In the rows, zero is written as 128.
A single turn carries every row of the set below to another of its rows. Some are shown first; where does it send the rows asked next?
k_710: [122 102 143 119 147 119 122 117 107 109 130 126 114 126 121 146 117 153
 117 132  98  85 124 143 149 122 134 130 112 130 118 128 169 122 148 159
 137 129 147 139 114 125  93 151 140 105 132 131 135 145 160 124 139 158
 161 114 123  98 146  98 110 124 101]
k_8: [115  82 150 121 124 101 109 117 171 142 130 125 137 118 108 142 133 152
 106 134 127 141 134 142  99 137 140 132 113 105 136 132 120 130 100  93
 132 136 128 122 139 119 144 135 157 145 113 114  81 104 122 119  96 112
 121 137 114 123  97 145  88 147 144]
k_308: [135  98 169 109 111 112  93 110 155 143 129 125 124 113 105 145 135 135
 126 144 117 145 130 125 105 124 154 130  97 112 132 120 115 120 103 105
 136 148 122 125 141 123 149 119 153 149 110 107  96 112 118 110  81  92
 131 129 123 131  95 148 107 131 146]
k_454: [119 129 133 133 137 134 114 109 143 140 128 135 120 149 130 133 113 154
  85 150 160 151 127 144 135 133 139 146 119 116 140 121 119 142  84 115
 131 134 120 126 133 126 177 143 142  98 131 113 135 122 131 139 102  89
 145 150 140  91  98 146 118 139 158]
k_969: [130 101 157 134 117 149 100 119 116 145  96 115 117 104 141 174 135 134
  99 124 122 111 149 150 109 152 129 152 118 124 114 128 134 105 128 119
 109 141 135 139 125 168 102 138 110 129 117 118 113 132 119 145 121 143
 160 163 152 143 102 128 148 139 145]
k_933: [104 125 111 129 128 101 139 122 128 102 108 152 129 123 147 135 131 129
 125 127 123 116 143 129 156 101 150 141 136 121  96 133 144 154 129 126
 100 123 121 142 145 141 132 128 103 140 117 172 104  83 135 124 167 131
 110 130 106 121  96 126 156  96 129]
k_252: [134 110 135 124 123 123 103 158 112 112 132 128 131  83 138 132 126 118
 157 140 140 102 132 122 136 110 134 132 150 164  98 134 121 115 129 137
 122 127 145 126 127 162 106 124 122 119 128 149 100 134 122 133 129 157
 110 135 131 124 122 100 139 178 125]
k_434: [105 115 105 110 143 139 131 121 137 132 106 121 105 157 125  96 114 101
 121  95 150 123 116 135 118 164 120 139 123  89 141 131 109 116 129 115
 122 146 122 120 111 117 115 120 146 113 132  89 137 111 124 147 103 110
 162 113 125 110 102 142 136 158 134]
k_462: [ 98  81 152 167 136 136 106 131 130 141 114 126 110 130 131 134 158 138
  93 123 116  97 127 159 125 156 109 144 125 118 164 116 150 152 123 136
 133 107 127 137 144 131 118 163 133 126  84 147 104 124 137 120 101 142
 140 142 130 115 112 111 129 122 123]
k_624: [126 146 147 154 133 106 120 142 116 137 117 147 136 151  89 120 147 131
  94 102  94 116 117 136 140 143 122 131 120 109 106 128 125 101 111 131
 122 133 152 124  90 149 115 111  97 122 121 184 126 126 139 135 137 129
 121 125 122 116 134  92 126  93 128]
k_862: [128 118 126 123 136 115 111 155 130 132 137 116 128 110 111  96 132 112
 169 123 128 126 126 128 138  88 123  99 156 183 107 131 114 148 105 157
 137 128 122 123 139 137 151 123 117 114 136 148 107 113 140 119 112 133
 104  98 125 106 133 119 122 144 128]
k_268: [116 135 119 138 131 103 140 108 128 104 108 152 140 113 128 135 128 114
 119 132 116 124 133 131 152  99 151 136 146 127  99 125 151 160 127 119
 115 124 127 147 151 135 132 134 100 144 115 167 103  89 141 120 163 132
  98 140 104 119 105 119 152  96 135]
k_192: [125 122 122 123 145 127 123 108 149 129 115 128 125 143 130 147 117 142
  70 140 168 149 128 145 120 157 137 154 131  99 129 144 122 112  88  96
 127 137 128 129 122 124 152 140 141 113 137 116 134 134 133 148 110 108
 144 153 134 100  90 154 119 140 154]
k_892: [147 131 129 121  99 102 152 108 132 136 115 130 147 126 112 129  97 117
 109 160  95 143 134 136 138 106 135 117 138 139  98 109 145 130 131 116
 113 141 118 153 143 112 150 128 123 140 124 156 121  78 156 107 154 144
 101 133 130 107 103 121 139  94 133]
k_671: [106 128 158 153 119 141 116 124 132 150 107 104 146 132 127 137 149 117
 121  94 106 102 140 111 101 133 133 186 137 104 131 104 129 115 118 129
 133 133 129 150 125 160 104 131 108 117 112 153 111 110 149 110 119 111
 163 130 137 147 110 138 143 128 138]
k_285: [149 141 141  83 135 113 135 110 118 109 137 115 116 130 140 144 106 117
 143 140 106 108 117 129 147 105 142 114 123 145 110 129 146  81 136 170
 121 143 126 139 113 102 108 137 126 124 149 109 154 122 156 125 137 134
 145  94 146 124 137 123 119 117 120]
k_828: [141  90 128 118 123 130 116 135 171 145 131 108 111 125 108 133 122 124
 144  73 127 128 111 116 111 126 118 154 135 101 137  90 140 114 117 101
 141 112 117 127 142 107 126 127 140 133 134  94 103 108 113 125  99 125
 159 107 103 120  96 137 116 140 127]
k_19: [129 126 133 123 132 116 100 144 121 109 137 130 133  85 132 122 129 115
 172 128 135 113 129 120 135 104 133 129 158 172 103 135 127 131 124 142
 128 128 140 127 135 161  98 133 125 119 125 145  98 129 129 127 131 144
 108 126 118 130 138  99 130 173 130]
k_966: [130 155 138 154 132 109 117 124 117 136 109 157 138 146  88 116 138 136
  93 105  96 124 120 155 148 148 120 115 119 121 108 133 135 116 115 127
 119 136 153 120  90 145 108 119  98 117 125 168 128 123 136 146 143 132
 115 134 120 116 140  83 123  97 136]
k_298: [126 116 131 127 130 121 135 136 142 168 157 109 140 157  96 128 126 119
 132 125 108 131 119 117 119 128 126 106 130 122  98  87 136 146 151 152
 137 118 123 114 107  63 157 146 126 124 168 132 120 115 137 112 127 125
 127 102 108 118 134 127 122  95 137]
k_122: [144 100 132 122 106 133  96 139 167 146 142 122  98 135 126 130 128 130
 151  88 124 137 104 134 132 137 117 140 124 113 133  99 132 132 115 117
 126 106 104 118 155  97 130 133 142 120 122  86 122 106 105 131  90 116
 172 103 110 114 103 130 129 125 132]
k_162: [129 144 110 110 140 114 138 139 123 148 133 108 109 162 106 116 106  98
 140 121 132 152 132 105 106 134 121 103 134 135  89 112 111 134 137 156
  94 144 111 115  88 110 146 127 132 133 159 138 138 100 113 116 129 103
 113 123 125 134 123 135 151 112 142]
k_750: [141 124 124 137 122 118 107 140 129 138 118 146 132 148 112 119 133 142
 110 133 104 146 121 185 154 142 113  83 122 140 101 143 112 108 112 145
 114 130 122 106  84 107 135 123 106 104 140 156 143 128 146 153 126 125
 110 116 118 106 138  91 120 106 136]
k_955: [151 113 148 116 105 115 107 129 142 156 146 105 139 126 107 133 111 140
 131 159 126 124 125 129  98 153 136  94 122 145 107 133 149 126 126 145
 116 130 139 101 107  74 140 150 150 129 167 143 113 115 132 109 107 138
 100 133 146 126 149 130 112 125 134]
k_776: [125 131 117 123 118 153 128 122 135 147 103 119 123 154 123 107 103  93
 113 127 135 122 119 136 129 162 125 135 111 100 136 122 112 117 133 110
 119 151 120 121 121 106 115 103 145 104 123  89 150 108 130 129  85  95
 159 123 138 108  99 139 153 154 134]
k_208: [ 84 111 122 141 160 138 107 129 124 127 113 138  99 149 169 140 169 148
 121 111 145 119 150 149 137 125 127 150 122 120 151 117 121 136 128 158
 122 122 122 141 124 159 113 142 130 125 115 138 108 118 116 143 115 122
 145 114 125 148  82 123 152 132 141]
k_729: [133 123 135 119 150 121 126 108 112 103 124 131 118 123 127 151 119 145
 124 130 101  96 122 145 155 119 137 124 120 133 115 125 170 113 146 166
 140 131 148 139 114 122  73 144 136 113 144 120 143 146 151 131 134 152
 156 109 119 111 147  93 116 124 112]
k_286: [137 112 113  99 134 118 135 131 120 129 124 118 121 133 142 140 117 125
 122 175 158 146 137 126 113 139 125  96 132 146  82 136 135 146 119 167
 112 122 116 111 129  92 149 142 127 142 175 134 137 123 112 139 121 122
 118 136 137 103 135 150 133 119 156]

k_122 goes to k_308
k_285 goes to k_862
Where do these go?
k_710 goes to k_252
k_828 goes to k_8
k_969 goes to k_208
k_955 goes to k_286
k_19 goes to k_268

A single turn carries every row of the set below to another of its rows. Some are shown first; where does it send the rows asked next?
k_599: [113 125 119 114  99  94 151 134 130 136 136 149 147]
k_603: [129 142 133 139 143 116 168 127 118  95 138 132 114]
k_580: [140 127 133 116 139 121  80 114  92 146 141 153 132]
k_442: [122 114 127 135 154 109 115 131  98 168 141 129  76]
k_732: [112 131 131 129 121  93 154 110 131 156 126 149 138]
k_288: [139 136 131 112 144 136  70 134 120 137 128 141 104]
k_895: [112 119 124 117 154 137 104 120 124  99 130 134  85]
k_960: [125 157 102 124 146 118 164 127  98 136 151 136 121]
k_79: [130 124 145 127 102 116 146 125 131  93 117 135 111]
k_877: [134 127 130 124 136 117 110 142  89 122 168 119  78]
k_61: [133 130 127 135 153 118 104 128 134 181 124 132 112]
k_470: [152 139 137 118 108 113 119 137 122  86 133 118 119]
k_101: [131 140 110 100  99 117 131 130 136 177 139 138 106]
k_818: [ 89 130 107 102 126 120 131 127 107  93 148 135 106]
k_193: [100 133 124 132 139  94 151 147 141 152 149 159 109]
k_831: [136 128 129 120 113  96 134 155 102 117 129 152 149]
k_332: [113 147 106 120 155 116 115 152 125 150 170 161  95]
k_85: [131 134 117 121 128 120 119 128 111 193 134 143 121]
k_26: [135 151 126 106 115 139 106 139 146 111 137 105 116]
k_577: [145 111 141 131 139 132  87 145 126 115 119 135  97]

k_732 goes to k_79
k_288 goes to k_85
Where do these go?
k_442 goes to k_193
k_101 goes to k_831
k_960 goes to k_818

A single turn carries every row of the set below to another of its rows. Some are shown first; where does it send the rows asked next?
k_143: [124  76 105  92 102 125 102 115 121  91 127 132 120 132 138]
k_692: [113 104  73  74 146 156 144 123 142 138 140 142 132 130 131]
k_157: [125  96 120 132 127 115 106 133 127  81 129 135 154 131 152]
k_221: [122  89 111 131 149 100 136 104 116 148 105 155 110 141 132]
k_611: [119 124  87 122 159 116 103 116 136 125 139  75 126 120 151]
k_947: [128 106 112 151 123 117 115 114 115  83 121 128 141 117 152]
k_315: [ 94  97  57  95 144 158 138 120 126 138 123 145 130 124 132]
k_84: [102 118  79 127 153 119  93 117 123 121 122  76 133 122 143]
k_452: [119 120  90  89 146  82 101 100 142  97 128 122 134 101 131]
k_67: [143  75  92  83 143 113 126 100 106 125 112 117 140 164 137]
k_832: [102 121 115 110 169 128 116 127 150 146 130  93 130 116 138]
k_867: [115 115  65  93 143 159 152 102 130 140 132 135 119 115 133]
k_568: [129 107  95  95 181 150 102 101 151 127  97 135 152 108 131]
k_187: [115  69  98 104 132 172 117 110 125 124 112 147 116 122 140]
k_424: [124  98  87 112 192 150 106 100 147 128 109 139 142 103 153]
k_189: [ 84 114 106 117 167 134 104 125 138 142 117  97 138 115 132]
k_330: [115 107  81 109 156  80 103  99 139  97 139 129 125  97 152]
k_28: [132 117  90 111 183 141 112 103 164 131  99 144 134 106 142]
k_411: [134  90 110  85 126 166 121 116 144 125 111 145 115 131 127]
k_608: [120  84  96 146 177 142 141 102 135  96 123 128 166 137 139]
k_293: [100  97  67 120 158 104 159 100 133 105 157 132 132 127 127]
k_507: [ 95 117 108 126 169 134 114 111 133 145 127  88 129 104 141]
k_519: [108 119  76 104 149 100 156 107 143 101 140 130 142 138 106]
k_167: [127  65  74 116 151 104 127 110 110 129 110 136 116 160 161]
k_360: [118  60 122 107 155 115 126 106 106 139 127 142 135 148 138]
k_485: [138  96 128 100 138 114 134  94 111 141 104 135 134 143 113]
k_663: [148 100  82 107 133 100 138 101 116 131  90 127 117 154 135]
k_25: [134 111  96 149 172 129 151 111 155 101 115 134 150 143 133]
k_459: [109  99  87  91 152  90  92  95 127  90 140 117 142 101 143]
k_147: [107 120  89 111 155 111  92 134 143 121 130  82 132 132 141]
k_41: [143  97 106 104  99 117 121 111 136  97 130 131 101 127 143]
k_847: [149 111 130 130 127 115 120 116 129  86 136 124 145 124 152]
k_721: [128 106 102 129 165 139 138 112 148  96 108 127 173 147 116]
k_111: [127  77  95 120 106 123 114 105 114  94 133 132 104 121 154]
k_904: [136  90 100 114 133 163 134 107 140 132 116 150  99 118 145]
k_723: [ 94  96  71 100 153 114 146  98 124 100 146 125 158 137 111]

k_147 goes to k_832
k_867 goes to k_947
k_568 goes to k_452
Where do these go?
k_25 goes to k_293
k_904 goes to k_111
k_221 goes to k_167

